Each path below is one point turned by a fixed rotation once a step. After each direction that follows a path, write how fast that rotation turns it, in degrees each step (0 if it stays still).
Each turn is a multiple of 5 degrees from 10 to 175, or 0.
Each row of a path follows its step; steps can be skipped.
Path 1:
step 1: [ 0.88  0.21  2.93  0.28 -0.08 -2.87  1.22 -1.70  0.26 -2.29  1.15 -1.70
  2.46  1.87 -0.31 -0.38 -0.06  1.19  1.71 -0.43 -1.55  1.64  1.79  2.20
 -0.89 -1.65  0.55  0.19 -0.61 -2.16 -1.79  4.73  1.46 -1.68 -3.06 -1.70
  3.49  0.77 -0.42 -3.11 -2.33 -0.95 -0.39 -2.77  1.21 -0.46  1.32  1.52
 -2.01  2.41 -0.15  0.86  1.03]
step 6: [ 3.26  1.02 -1.25 -0.65 -1.57 -0.58  3.44 -2.43  0.14  0.29  0.78  3.09
  0.24  1.11  1.21 -0.64 -0.37  0.12  0.43 -0.11 -1.66 -1.48  1.36  1.02
  0.67  4.68  0.23 -2.16  1.54 -1.12  1.08 -0.95 -1.27 -3.18 -1.58 -0.92
  0.91  0.42  1.12 -2.31  2.97 -3.24  2.24  2.33  0.85 -1.86 -2.30  0.75
  0.09 -0.70 -1.02  2.46 -1.56]
step 7: [ 0.09 -0.38 -2.32 -2.06 -0.33 -1.52  2.62 -2.47  0.66  1.04 -1.92 -2.68
  0.87  1.73  0.43 -3.89 -0.28  0.83  1.42  1.21 -2.98 -1.07 -1.17  1.31
  0.51  1.23 -3.39  0.74  3.08  0.64 -1.40  1.87  0.80 -1.93 -0.05 -0.44
  1.60  1.15 -0.61 -4.08  0.98 -1.11  0.89  3.68 -2.13 -1.94 -1.12  0.62
  0.50  1.69  2.32  1.83 -0.30]
step 8: [ 0.80  1.85  0.11 -2.94 -1.54 -0.46  0.84 -2.02  0.88 -2.66 -2.90 -1.56
  1.09  0.81 -1.78 -2.38 -2.45  0.90  3.09  2.58 -1.96 -2.45  0.64  0.93
  1.02  0.93 -3.94 -0.76 -0.79  1.63 -0.24  1.10  0.34  2.64 -0.64 -0.94
 -1.61  5.05  0.24 -1.55  0.88 -1.28  0.03 -0.28 -0.68 -1.19 -0.79  0.90
  1.17 -0.60  0.13 -3.95 -0.28]
step 10: [-2.22  0.56 -0.90 -2.72 -0.24 -1.04 -0.42 -2.01  1.26 -1.26 -0.24 -4.50
  1.23  1.75  1.42 -0.26  1.53  1.19 -2.22 -1.27 -1.71  0.90  0.17  1.19
 -1.59 -1.00 -3.10 -0.08  0.54  1.05  0.74 -1.46  2.69 -0.02 -0.15  1.00
  6.00 -0.09  0.77 -1.05  1.17  1.32  0.50 -0.78  1.15 -1.29  1.28  2.83
  3.84 -1.43 -0.70  0.59 -1.55]
step 15: [-1.04  1.87 -0.08 -0.80 -2.01 -0.26  0.95  0.43 -2.24  1.73 -2.96  1.28
  0.18  3.15 -2.30 -0.12  0.76 -2.40  2.04  2.14  0.71  1.85 -0.15  0.22
 -4.39  2.09 -4.16 -0.22 -1.14 -0.13  3.20  2.01 -2.62 -0.43  1.44 -0.40
  1.34 -1.28  0.86  0.42  0.15 -0.29  3.88  2.10  1.79 -1.43 -0.40 -0.52
  1.02  1.04  0.20  0.38  1.58]
step 17: [ 1.65 -1.23  1.09 -2.54 -0.89 -1.98 -2.33 -1.28  1.19 -2.53 -0.73  0.04
  0.93  2.49  0.46 -1.29  0.87  0.77  1.35 -1.70 -1.14 -0.02  2.66  0.08
 -0.67 -0.02  1.35  0.78  1.60  1.43  2.90  1.45 -0.06  2.72 -2.41 -3.54
  0.97 -1.43  0.23 -1.84  1.20 -2.17  1.78  0.43  0.23 -1.15 -0.22 -4.53
  1.61  1.43 -4.34 -1.13 -0.01]
step 18: [ 2.53  0.76  1.52 -0.51 -0.92 -1.63  2.36 -2.76 -3.37  1.17  1.51  2.56
 -0.74  2.55  0.05 -1.61 -1.10  0.71 -0.88  0.04 -0.66  3.25  2.25  2.36
 -4.07 -2.28 -1.22 -0.44  1.43  0.99  2.19  0.81  0.14  0.64 -0.87 -1.67
  2.43  0.61  1.19 -2.39  3.10 -1.16  1.43  0.88 -1.61 -1.48  0.04 -0.79
 -0.34 -1.27 -3.23 -0.09 -0.49]
[ 1.12 -0.16  0.15  0.32  0.46  0.34 -0.02  0.21 -0.05 -0.85  0.75 -0.98
  0.39 -0.06 -0.05 -0.63 -0.25  0.34 -0.31  0.02  0.08  0.29 -0.52  0.41
  0.52 -0.40 -0.84 -0.15 -0.70  0.80  0.36 -0.17 -0.12 -0.08  0.53 -0.33
  0.01  0.38  0.50 -0.47 -0.23  0.07 -0.08 -0.22 -0.04  0.20 -0.31 -0.53
  0.24 -0.86 -0.24  0.90  0.33] : 35
[-0.34  0.37  0.39  0.16 -0.36  0.01 -0.71 -0.98 -0.59  0.03  0.11  0.49
 -0.22  0.00 -0.89  0.55 -0.08  0.46 -0.84  0.70  0.06  0.42 -0.08  0.44
 -0.36  0.29  0.02  0.51 -0.04  0.28 -0.29 -0.99  0.10 -0.68  0.08 -0.07
 -0.09 -0.02  0.37 -0.45 -0.27 -0.54  0.72  0.69  0.70  0.37  0.02 -0.11
 -0.84 -0.31  0.35  0.47 -0.14] : 120
[ 0.40 -0.29 -0.51 -0.93  0.03  0.23 -0.04 -0.80 -0.52  0.02  0.53  0.41
  0.18 -0.32 -0.39 -0.01  0.43  0.56  0.31 -0.61  0.02  0.46  0.19 -0.60
  0.03  0.17  0.30 -0.60  0.09 -0.71  0.61 -0.12  0.25 -0.17 -0.06  0.24
  0.70 -0.61  0.12 -0.54 -0.18  0.11 -1.06  0.34 -0.27  1.00 -0.61 -0.82
  0.11 -0.32  0.12 -0.39 -0.34] : 60
[ 0.08  0.18 -0.21  0.94 -0.47  0.45  1.00 -0.05 -0.56  0.12 -0.08 -0.14
 -0.70 -0.50 -0.49  0.02  0.42 -0.46  0.29  0.23  0.16  0.50 -0.07 -0.12
 -0.57 -0.32 -0.11 -0.91 -0.45 -0.36 -0.03 -0.44 -0.51 -0.10  0.31 -1.37
 -0.20  0.64  0.19 -0.03 -0.09  0.06 -0.30  0.07  0.43  0.00 -0.17  0.41
 -0.12 -0.02 -0.61 -1.11  0.02] : 110
[-0.13  0.07 -0.08 -0.14  0.35 -1.19  0.85  0.42  0.43  0.66  0.47 -0.44
 -0.09 -0.09 -0.40  0.07 -0.34 -0.30 -0.89  0.48 -0.28 -0.03 -1.11  0.09
 -0.93 -0.25 -0.06 -0.20  0.02 -0.19 -0.34  0.43  0.18 -0.21  0.64  0.35
  1.25 -0.17  0.32 -0.13 -0.27 -0.64 -0.17 -0.10 -0.49  0.46  0.09 -0.04
 -0.22  0.50 -0.09 -0.06 -0.01] : 125
Path 2:
step 4: [ 2.48 -1.25 -0.84 -0.59  0.97 -0.72 -1.55 -4.82  0.46 -0.59  1.17 -1.49
 -0.37 -0.58 -0.08 -0.06 -0.64  1.88 -0.18 -1.48 -1.13  0.57  3.15 -1.60
  0.62 -0.88 -1.11  2.24  1.94  0.99  1.57 -0.42  0.27 -1.32  3.11 -3.50
 -1.92 -0.44 -1.00  1.86 -1.18 -1.00  0.14  1.13  2.27  1.92  1.09 -0.78
  3.36 -0.75  4.28 -1.73 -1.23]
step 5: [ 0.66 -1.21  2.30 -2.56  1.08 -1.69 -0.83 -0.14  2.27  2.05  0.11 -0.93
  0.80  0.08 -1.15  0.17 -4.34 -0.28 -1.58 -4.09  0.37 -1.36  1.72  0.66
  1.61  0.08 -0.15  3.03 -0.32 -0.09 -2.40  0.06 -1.33  1.45  0.45  1.95
  1.39  0.06 -1.13  0.20 -3.97 -0.91 -0.04  1.66 -1.06  0.83 -0.38  2.25
 -0.07  0.41 -2.26 -3.93  1.70]
step 6: [ 2.03  0.58  0.21 -0.40  1.21 -2.28  0.05 -1.06  0.17 -2.03 -2.52 -1.45
 -0.10  2.73  2.02  0.45 -1.22 -0.97 -1.37 -1.91 -1.16  1.76  1.06  4.36
  2.34 -0.08 -3.31  0.14  1.38  2.49 -0.99  1.98  1.01 -0.95  1.07  2.41
  2.45 -1.06  0.63  1.35  1.87 -2.13 -2.44  0.83 -1.62 -1.97 -1.86 -1.96
 -0.56 -2.49  1.31  1.16 -0.28]
step 8: [ 0.26 -0.05 -0.40 -0.02  1.50 -1.31 -1.31  0.53 -0.01  3.76  0.26 -3.10
 -1.34  1.51  0.26 -0.38 -2.92  0.52 -0.14 -1.82 -0.50  1.73 -0.58  0.14
  3.14  2.18  1.45  2.16  2.21  0.96 -0.01  1.22 -0.68 -0.97  1.61  1.67
 -1.54  2.74 -1.29  1.53 -4.54 -1.29 -1.05 -0.58  2.31 -2.17  0.10  2.55
  1.06  2.03 -1.20 -1.44 -2.20]
step 11: [-2.43  0.93  0.25 -1.30  0.07 -2.71 -1.24 -0.50  2.16  2.40 -0.23 -0.39
  0.42  1.50  0.84 -1.45 -0.87 -2.96  0.61 -3.03  1.33  2.46 -1.09  1.87
  2.24  0.32 -2.11  2.06  1.82  5.76  0.06 -0.67  0.97 -0.52  1.59 -1.79
 -1.19 -0.57 -2.27  0.99 -1.93  0.50 -0.35  1.11  0.86 -0.96 -3.17  1.12
  1.35  0.83  0.55  0.17 -1.38]
step 12: [ 2.10  0.51 -2.26 -2.77  2.89  1.13 -1.23 -0.72 -0.78  2.29 -2.51 -1.00
  2.58  0.07  1.90 -0.11 -2.22  2.21  0.21  1.44 -0.83  0.96  0.37 -0.79
  0.04 -2.53 -0.25  1.01 -1.42  4.06 -3.02  0.67 -0.98 -2.49  0.70  1.94
  1.58  0.91 -2.47 -0.67  2.83 -2.61 -1.51  0.17  0.27 -0.61 -0.42  0.94
 -0.25  1.19 -0.17 -3.48  0.47]
step 19: [ 4.44 -2.41 -2.41  0.08  1.38  0.36  0.80 -0.52  0.59  1.65 -0.51 -0.39
 -0.61  3.27  0.30 -1.17 -0.19 -1.28 -2.18 -2.20 -3.67 -1.00  1.79  0.44
  3.56 -1.97 -3.80 -0.79 -0.45 -0.90  0.07 -1.65  0.46 -0.56  0.53 -0.12
  1.12 -0.60 -0.31  2.73  0.38  0.59 -2.03 -1.26 -0.79 -2.28 -1.56  0.73
  0.10 -0.64  3.44 -2.34  0.96]
step 21: [-0.02 -1.87 -0.51  0.37  1.17 -2.04 -2.57 -2.37 -0.48 -0.34  0.64 -3.18
 -1.57 -0.66 -0.21  0.62 -2.44  1.25  1.29 -2.24  2.61  4.59  0.60 -1.69
  3.37 -0.23 -1.66 -0.07  3.66 -0.62 -0.21 -0.29 -1.70 -2.77  0.45  1.99
  2.39  0.64  0.87 -0.96  0.97 -2.99 -0.21  0.88 -0.32 -2.59  0.05  0.97
  1.12  1.57 -1.24 -1.62 -0.29]
[-0.28  0.26 -0.40  0.67 -0.38 -0.14 -0.09 -0.41  0.31  0.55 -0.42 -0.23
 -0.20  0.14  0.11  0.09  0.29 -0.26  0.75  0.10 -0.10 -0.16 -0.17 -0.80
 -0.51  0.07 -0.18 -0.21 -0.19  0.76  0.20  0.00 -1.11 -1.25 -0.10  0.37
  0.23  0.72 -0.06 -0.77 -0.14 -0.74  0.08  0.46  0.18 -0.06  0.52 -0.07
 -0.53  0.44  0.41  0.31 -0.98] : 80
[ 0.27 -0.36  0.70  0.06 -0.20  0.28  0.04 -0.37  0.00  1.24 -0.27  0.37
  0.04 -0.50  0.42 -0.18  0.13  0.22 -0.95  0.27 -0.32 -0.26 -0.01  0.07
  0.76 -0.17 -0.10  0.03 -0.97  0.41 -0.83  0.10 -0.42  0.02 -0.30 -0.08
 -0.68  0.62 -0.68  0.29 -0.41  0.23  0.59 -0.82  0.17 -0.47  0.62 -0.04
  0.08 -0.56  0.18 -0.65 -0.23] : 100
[ 0.61  0.31  0.03  0.04 -0.22 -0.63 -0.78  0.48 -0.02 -0.16  0.05  0.77
  0.30  0.41 -0.45 -0.67  0.72  0.23  0.43  0.06 -0.55  0.51  0.19  0.36
 -0.82 -0.33  0.06 -0.29  0.62 -0.17  0.38 -0.07 -1.05  0.88  0.59 -0.87
  0.04  0.01 -0.11  0.32 -0.53 -0.07  0.37 -0.45 -0.15 -0.12  0.19  0.05
 -0.36 -0.39  0.17 -0.61 -0.67] : 115
[-0.23 -0.27  0.78 -0.97 -0.07  0.60 -0.07 -0.20 -0.52 -0.02 -0.13  0.12
 -0.02 -0.20  0.11  0.71 -0.02  0.18  0.55 -0.34  0.42  0.26 -0.60 -0.69
  0.40  0.24  0.43 -0.81  0.41 -0.34  0.03 -0.25 -0.42  0.15 -0.18 -0.25
 -0.01 -0.30  0.16  0.43 -0.37  0.10  0.48  1.05 -0.56 -0.17  0.40  0.58
  1.04 -0.43  0.69  0.24 -0.74] : 60
[-0.54 -0.12  0.06  0.34  0.19  1.06  0.25  0.57  0.06 -0.16 -0.42  0.16
  0.60 -0.13  0.10 -0.12 -0.45 -0.31  0.01  0.06 -0.30 -0.03 -0.58  1.08
 -0.05 -0.38 -1.04 -0.27  0.09 -0.21 -0.06  0.18  0.40  0.01  1.11 -0.19
  0.24  0.12 -0.05 -0.66 -0.68 -0.55 -0.06 -0.20  0.60 -0.61 -0.06  0.23
  0.30 -0.20  1.08  0.67 -0.01] : 135
[-0.41 -0.14  0.17  0.73 -0.46 -0.23  0.13 -0.56  1.25 -0.90  0.16  0.19
 -0.57 -0.06  1.11 -0.21  0.22 -0.36  0.23  0.25 -0.21  0.31 -0.30  0.65
 -0.41 -0.03  0.40  0.31  0.05  0.33 -0.48  0.39  0.70  0.39 -0.13 -0.26
 -0.88  0.00 -0.17  0.63  0.05  0.06 -0.16  1.01  0.31  0.45  0.29  0.10
  0.10 -0.26  0.42 -0.19 -0.51] : 160
[-0.17  0.68  0.65  0.02 -0.83  0.46  0.65 -0.38  0.14 -0.76 -0.61 -0.64
  0.16  0.66 -0.59 -0.87  0.35 -0.30  0.02  0.02 -0.09 -0.60  0.45 -0.41
  0.54  0.52 -0.16  0.18 -0.02 -0.77 -0.31 -0.56 -0.05 -0.30  0.19 -0.80
  0.01 -0.04 -0.45  0.24  0.06  0.13 -0.17  0.10  0.41 -0.47  0.19  0.95
 -0.16  0.71 -0.17 -0.52  0.08] : 125
